In the data rows, 128 means zero.
Here are some points, one per row:
[128 124 182 154  95 115 115 107 112 153 118 112 117 131  91 130 130 123
  78 143 252 122 103  84 163 138  62  83  51  86 169 111]
[ 71  95 176 156  98 180  42 133 122 140  79 141 128 194 139 154  69 114
 166 137  97  80 121  96 158 116 139 122 120 118 108 196]
[101  67 114 156 111 115 140  82  97 149 121 116 112 150 224 136 183 101
 132 189 119 128 158  89 115 193  91  83 149 168 119 108]
[143 153  97 142 161  75  83 134 152 139 180 101  76 158 112 117 156  96
 110 128 137 137  96 100 156 221 168  76 135 153 107  91]
[125  57  98 176 161 160 125 104 161 150  84  87 115 153 114 128 114 182
 144 172 132 186 117  94 137  81 172 134 129  92 150 130]
[150 142 217 105 126 136 138 130 106  78  96 113  85 165 151  55 115 104
 151 127 143 176 187 192 148 143 126 152 120  71 128 151]
[200 128 166 115 101 130 108 174  63  96  92  79  91 119 143 156 139 119
 139 156 107 166 113  88  73 136 142 146 164 124 145 117]
[141 108 107 166 185 135 124 118 162 129 170 109 109 115 109 129  82 135
 180 158 132 112 130 122 154 150 156 107 147 118 185 205]
[111 121 196 128 151  98 121 129  75 170 141 143 127 111 165 151 143 209
 119  97 107 142 155 110  68 125 141 104 131 169 117 142]
[122 118 104 170 111  83 125 120 111 161 147 117 181 138 131  60  87 138
 138 161 106 136 152 142 115 123 111 155 127 157 152  92]
[159 156  79 179 127  94 198 145 119 129 144 147 212 125 122 157 111 186
  91 166 133 157  98  94 146 137  71 163 120 102  79 175]
[ 64 102 107  81 129  77 154  92 127  89 132 126 135  89 139 102 126 115
 170 124  75  11 107  88  52  56 105 107 108  89 111 119]
[164 150 165 113 100 109 111  95 100 113 147 118 172  70 145 106  64 103
 117 108 218 145 185  94 118 139 118 144  75 177 122  87]
[ 69 116 135 116 103 150 203 139 124 136 146 135 150 112 107 133 127 108
 129  85 130 169  84  87 107 108 143 146 137 106 113 132]
[ 99 118 163 120 108 106 147  85 154 119 127 155  99  89 148 155 153 111
 127 141 108 207 132 135 164 105 154 181 145 145 126 104]
[124 112 131 124 114 174 169  70  93 158 172 132 139 157 107 131 137 135
 114 124  75 114  79 139 139 154 101 195 146 119 107 101]
[145 106 135  90 131 107  69 132 171 139 149 103 179 122 125 115 144 148
 138  97 130 128 182 174 137 133 193 158 151 115  99 128]
[107 169 115 176  95  87 117 134 150 191 122 123 203 114 152 140 136 108
 135  81 135 165 110 132 167 114 186 123 113  95 101 168]
[151 116 108  97 201 126 140 150  96 145 146 222 107 109 137 119 106 139
 127 163 123 148  62 164 147 152 101 137 107 126 121 100]
[105 162  86 115 157 131  93 156 109 102 139 125 123 116 176 151  75 142
 147 191 129 106 119 167 204 173 138 103 220 124  83 120]
[125 129 191  77 144 133 139 170  97 159 110 162 130 131 174  86 157  80
 116 112 108  97 135  53 151 110 158 140 146 155 121 136]
[169 145  88 142 161 149 129 125 168 145 107 151  82 131  73 147 157 181
 116  81 143 122 191 118 138 125 132 123 122  97 198 164]
[167 140 141 133  68 125 150 177 122  69 135 132 114 124 159 157 150  76
 117 144 128 128 141 155 140 100 139 147 125  91 134 163]
[139 204 109 117 176 116 193 141 154 151  99  88 164 147 140 129  98 108
 112 151 112  93 101 124 109 124 164 154 126 127 144 130]
[113 197 149  89 116 127 146 159 121 143 178 164 143 152 140 178 116  98
 162 144 169  87 154 118  90 227 149 158 172  79 138 179]
[148 133 157  75 171  92 122 184 133 134 139 184 110 136 155  91 156  85
 102  90 116 134  85  79 124 119 104 124 121 128 132 116]
[150  85 122 131 107 109 108 158 174 120 111 131 131 146 136 165 219  88
 146 140 169 143 119 157 149 115 123 166 156  66 136 146]
[167 155 116 154  85 114 103 143 135 131 131 106 152  92 152  80 152 176
 122 122  96 118 163 159 127 111  81 138 125 183 166 127]
[153 115 100 128 142 100 108  51 144 167 137 109 171 137 113 101 149  92
 134 119 124  78 125 146 102 119  93 111 212 142 155 165]
[179 139  84 107 116 153 113  98  79 127 217  68 114 156  90 127 156  49
 132 103  87 211 158 102 132  76 139 106 171  74  98 122]
[103 224 106 106 155 128 126 134  70  48 135  95 162  83 139 158 176 138
 176 184 111 128 134 166  93 118  94  94  80 118 116 158]
[ 92 164 147 106 108  92  91  78 169 122 129 119 127 122  78 161 120 125
  78  97 105 131 107 128 136 187 160 144 152 128 105 114]
[116 114 121 138 142 185 121 153 208  73 185 123 146 143 104 112  50 119
  83 157  85  76 203 113 118 139 134 194 100  93 110 109]
[115 113 136 147  46 107 145 143  68 140 123 100 147  97  74 132 154 129
  70 145 145  90 138 200 112 154 168 161 130 127 144 149]
[ 59 139 132 154 125 176 178 202 119 125 130  90  80 130 124 116 159 176
 148 103 128 191 112 108 143  98 121 137 137 133  83 109]
[159 147  87  94 153 136  86 147 169 138  93 130 143 122 128 130 179 136
 102 157 152 129  97  86  84 156 112 120 145  79 129  83]
[134 153 109 138  53 164  87 129 101 145  74 139  90 181 155 142 121 141
 139  92  99  78 115  90 157  78  85 164 152 130 125 157]
[ 99 114  88 106 152  82 106 102  97  76 150 113 118 174  98 102  88 127
  71 139 184 122  67 152 143  98 119 182 101 145 119 109]
[ 72 197 140 162 110 133 118 141 209  73 101 146 114  95 128 135 152 112
 158 151 148 109 103 100 100 158  77  96 115 139 123 148]
[ 83 155 119 137 112 186 138 175 125 159 229 110  86 139 135 135 127 117
 124 104  92  99 183 129 147 119  94 117 129 153 110  77]
[162 153 169 115 130 141 130 105 175 124 110 169 142 142  88 177  94 127
 115 120 109 128 101 132 146 122 171 110 154 204 135 117]
[140 112 101  94 142  99 160 175 144 131 149 149 128 164 162 102 146 179
  82 164 128 127 166  97 143 121 134  99  97  96 205 163]
[147  88 102 126 134  69 152 151 143 131 110  89 116 141 140 150 128 137
 166  70 106 104 141 114 143 167 118  97  83 112 104 108]
[130 146 128 173 138 150 122 138 167 141 138 100 137  85 160  88 157 136
  95 142 100 102 129 152  71 115 185 145 122 205 184 134]
[129 122 100 128 119 164 196 167 212 170 122 150 154 128 143 106 137  66
  97 144 136 153 167 146 105 118 115 133  90 123  53 119]
[139 162 130 153 103 116 103 131 144 129  96 187 102 158 164 100  99 173
  91 113 132 169  73 141 101 129 142 159 146  91 142 104]
[207 109 137 111 138 129 161  80 152 143 145 104 169 143 148 163 135 173
 148  85 105 114 138 130 166 139  94 148 110 185 192  96]
[189 116 193 168 180 173 132 121  74 106 125 166 181 161 117  37 127 141
 139 143 148 120 148 131 117 131 137 124 135 115  83 116]
[132 139 137 179  93  85 117 129  94 129 177 108 149 160 195 164 112 149
 131 175 181 121 112 193  68  70 137 108 153 134 125 120]
[ 58 103 102 100 117 112 104 116 128 138 121 132 157  95 152  73 111 122
 150 122  99 170 125 129 106 101 139 145 125 145 170 150]
[165 143 215 116  84 108 105  68 154 165 148 148  93 126 108 158 133 118
 134 173 113 112  85 108  83  86 127  83 120 104 147 106]
[ 89  88 142 173 102  83 151 152 136 128 150  96 132 150 160 124 160 133
 102 123 104 117 174 115 163 148 121 127  86  89 158 151]
[136 118 145 198 134 142  94 176  77 124 108 163 204 158 101 141 159  95
 141  84 140  82 101 161 164 111 148 115 121 127 142  91]
[121  79  86 129 134 168 150 162 124 156  80  71 147  94 125 144  59  71
 143  94 122 156  86 147  76 176  97 120 128 143 171 123]
[127 116 120  61  42 107 176 140 184 152 109 139 131 124 132 122 111 130
 125 143 135 179 146 118 124 125 110 107 113 130 153 161]
[154 125  99 122 127 114 149 109 121 150  94 122 122 121  67 144 106 152
 194 149 135 152 196  76  71 130 163  88 142 136 109 141]
[142 101 255 159 233  92 129 147 139 100 137  70 122  73 141 176  84 126
  99  98 113 131 113 104  87  82 102 124 158  81 127 128]
[161 115 118  58 130 105 109 115 123 175 140 118 101 105 132 167 134 113
 156 144  99 159 145 146 176 123 159 197 107 115 166 124]
[116 236  92 138 122 136 106  67  85 118  30 117 115  77 129 105 158 163
 133  98 125  99 127  90 114 144 154 186 104  59 129  83]
[ 78  95 126 110 188 140 119 101 112  71  97 108 199 138 168 158 171 127
  70 159 111 129 160  77 137 190 206  91  96 142 125 111]
[102 145 124 103 126 141 118  91 146  74 137 105  97 156 103 121 120 141
 145  68 211 137 130 135 126  75 164 121 138 230 115 152]
[145 135 105 110 134 143 114 123  84  90 121 129 155 183 120 137 127  64
 126 122  99 142  92  98 148 131  97 134  98 191 139 226]
[124 116 118 124 119 112  93 108 172 119 127 104  59 141 217  93 105 113
 150  97 207 114 128 128 150 125 135 162  97 152  80 167]
[126 181 132 102 131 108 174 178 151 134  63  97 156 146  85  95  83  98
 146 155 124 137 147 164 143 104 144  87 174 121 111  81]
[ 97 120 133 102 171 118 122 117 109 103 142 126 102 112 165  99 112 185
 150 116 114 146 143 167 173 115 126 121 156  70 202 173]
[163 172 131 150  72 199  87 107 167 173 213  67 118 150 157  82 104 137
 115 157 115 140  58 103 109 131 123 126 117 107 118 130]
[141 158 146 159 145 175 162  96 147 101 113 186  76 117  73 165 132 105
  83 167 110 130 211 152 111  85  94  93 120 129 117 120]
[120 142 147 175 189 110  92 162 130 138 131 144 137  97 112 168  89 121
 154 102 121 174 161 149 144 117  64 156 108 154 133 155]
[103 113 157 169 128 125 136  79 153  76 133 187 116 155 158 113 132  75
 192 175 112 136 101 136 147 137 127 192 139 140 190  62]
[184 106 112 109  60 147 116 210  64  88 116 132 121  82 151 123 108 158
 123 111 115 104 122 115 155 133 158  78 130 150 126 124]
[ 84 138 145 139 103 102 119  70 143 173 123 137 115 149 151 125 117 139
 106  61 120 118 181 217  91 207  74  62 182  83 110 118]
[133 143 132 137 156 191 102 153  97 135 119 136 129 100 106 112 143 121
 137 133 140 120 107 142 190 125 117  91 126 184 161 142]
[165 131 106 135 159 125 108 130 143 118  70 136  83 236 120  97 147 124
  93 125  71 153 133 184  55 133 126 111 101 179  63 181]
[113 164 122 154 149 158 204 132 128 132  94 102 128 165 150 169 154 159
 166  59 128  89 116 146 166 117 147 120 116 102 133  62]
[137 150 129  57 112 141  59 136 186 115 109 116 192 115 142 203 113 194
 173 146 113 138 136 111 124 147  87 153 117 152  93  96]
[ 92 111 167  92 100 152 125 136 155 139  94 133 167 150  97 106 175 118
 129 171 117 109 104 179 149 101 126  91 117 156 205 109]
[119 130 106  89 152 122 130 159  84 155 132 130 126 195 128 121 110 148
 139 124 231 110 167 100  87  68  96 153 168 146 130 103]
[183 117 130 138 171 108  98 151 119 164  79 118 153  91 138 104 103  67
  76  94  83 105 129 105 153  99  69 131 134 117 112 146]
[106 124 114 138 145 135 155 140 106 216 125 149  48 123 147 153 129 138
 102 142  99  61 147 112 122 121 144 181 103 168  99 148]
[141 107  98 136 170 138 137  80 101 149 154 132 131 128 136 210 182 118
 108 122 177 105 109 171  76  71 176 145 133 136 121 135]
[123 108  96 132 148 159 112 103 147  73 117 146 140 109 139  98 175 146
  66 113 152 118 144 113  98 164 124 136 197  84 146 123]
[ 94 111 113 127 139 113  91 127  28 184 108 191 104 106  35 130  95  92
 125 140 112 145 141 147  90 162 150 149  81  95 150 139]
[141  78  93 155 136 120  68 161 151 125 128 193 126  92 193 165 102 133
 119 134 108 144 107 166 132  80 147  83 105  85  84  84]
[171 111 132 141 108 155 197  51  92 131 143 152 156 122 133 112 104 127
 220 121 132  99 153 102 173 168 144 133 148 121  93 120]
[138 101  83 149 112 123 161 150 129 127  98 184  83 120 155 136  83 107
 181 124 135 174 143 122  89 144 115 109 170 166 190  65]
[142 100 165  98 146 131 165 161 169 179 113  97 124 100  94 106 170 137
 211 122 139 111  80 210 128 155 130 127  74 130  86 118]
[124  82 138 151  96  87 114 174 140  75 132 104 147 177  56 144 155 156
 111 127 124 109 152  85 142 143 136 145 161 140 119  64]
[136  88 126 132 119 160 163 154 134 119 162 166 134  95 128 102 168 182
 177 123 150 107  74 125 110 151 121 147 167 110 117 183]
[183 132  99 158  82 136 129  79 136  97 141 184  95  69 129 131 103 108
  87 110  97 108 147 127 183  90 152  86 100 106 143 123]
[125  88 133 134  92 161 155  95  95 123  71  81 110  83 168 171 103 102
  72 169 187 147 132 142 144 146 138 135 138 165  87 147]
There is one direction along which these points spread out most. Where along it does each point below lie, from 0 to 99? 50 is the average, and the first point above lies past it. One standard deviation of the points above along it is 16.
[112 119 126 101  95 121 129 159 123  99 148 157 146 142  93 158 148 142
 126 168 117 133 153 146 118 126 143 134 111 154 165 130] 49
[140 103 126 121 121 161 108  83 112  57 146 192 158 180 140 151 130 142
 150  34 128 183 117 142  68 149  94 138  56 138 120 150] 61
[160 121 142 118  91 105 143 146 130 110 152 205 108  78  92  88 127 168
  94 100 114 112  89 125 139 130 172  76 150 162  85 160] 61
[113  95 106  81 137 113 154 133 137  96 122 120 105 142 111 150  63 110
  69  89 203  50 116 154 147  95 113 119 150 123 131 133] 56
[142 149 131 158 137  98 202 113 138  75 144  67  90 138 102 135 105 117
 129 108  92 141  51 122 120 177 136 110 127 134 155 153] 41
[158 154 132 117 204 165 100 107 129 165 141 120  86  99 162 131 180 107
 131 152 193 102 144 138 138 130 134 139  82 148 125 122] 55
[144 100 106  98 120  85 123  93 109  96 114  76  92 125  85  95 122 153
 207 169 103  84 114 136 134 110 131  89  51  84  78  96] 43
[103  95 137  97 133 131 108  79 144 146 116 122 152  95  67 126 192 145
 114 170 139 144 133 126 197 122  27 135 197 141  78 151] 41
[117 148 169 120 137  88 135 138  89 158 124 125  74 161  96 137 108 192
  76 181 105 142 116 137 167 139 119 148 117 152 121 132] 64
[ 97 105 127 118 137 180 178  76 150 129 112 116 156  97 128  78 100 154
  90 131 122 161 108 105 131 122 154 109 124 116 107 144] 43
[ 97 129 136 172 127 130  92 167 160 172 156 149 152 130  52 115 115 115
 202 148 165 146 135  70 104 125 157 111 117 118 124 143] 46
[101 100  95 171 125 107  89 171 128  82 155 100  81  64  66 105 176 111
 139 102 128 118 141 125 106 160 104 194 163 167 123 111] 45
[ 64 208 100 148 155  62 154  99 108 137 133 142 155 134 141 115 144 106
 146 109 117 178 145  99 191  89 135  84 129 144 121 113] 45
[ 69 133 109  70 123 241  95 145  92 157 186  89 146 143 127 130 106 135
  83  93 112 166 103 149 121 138 117  68 117  87 160  90] 48
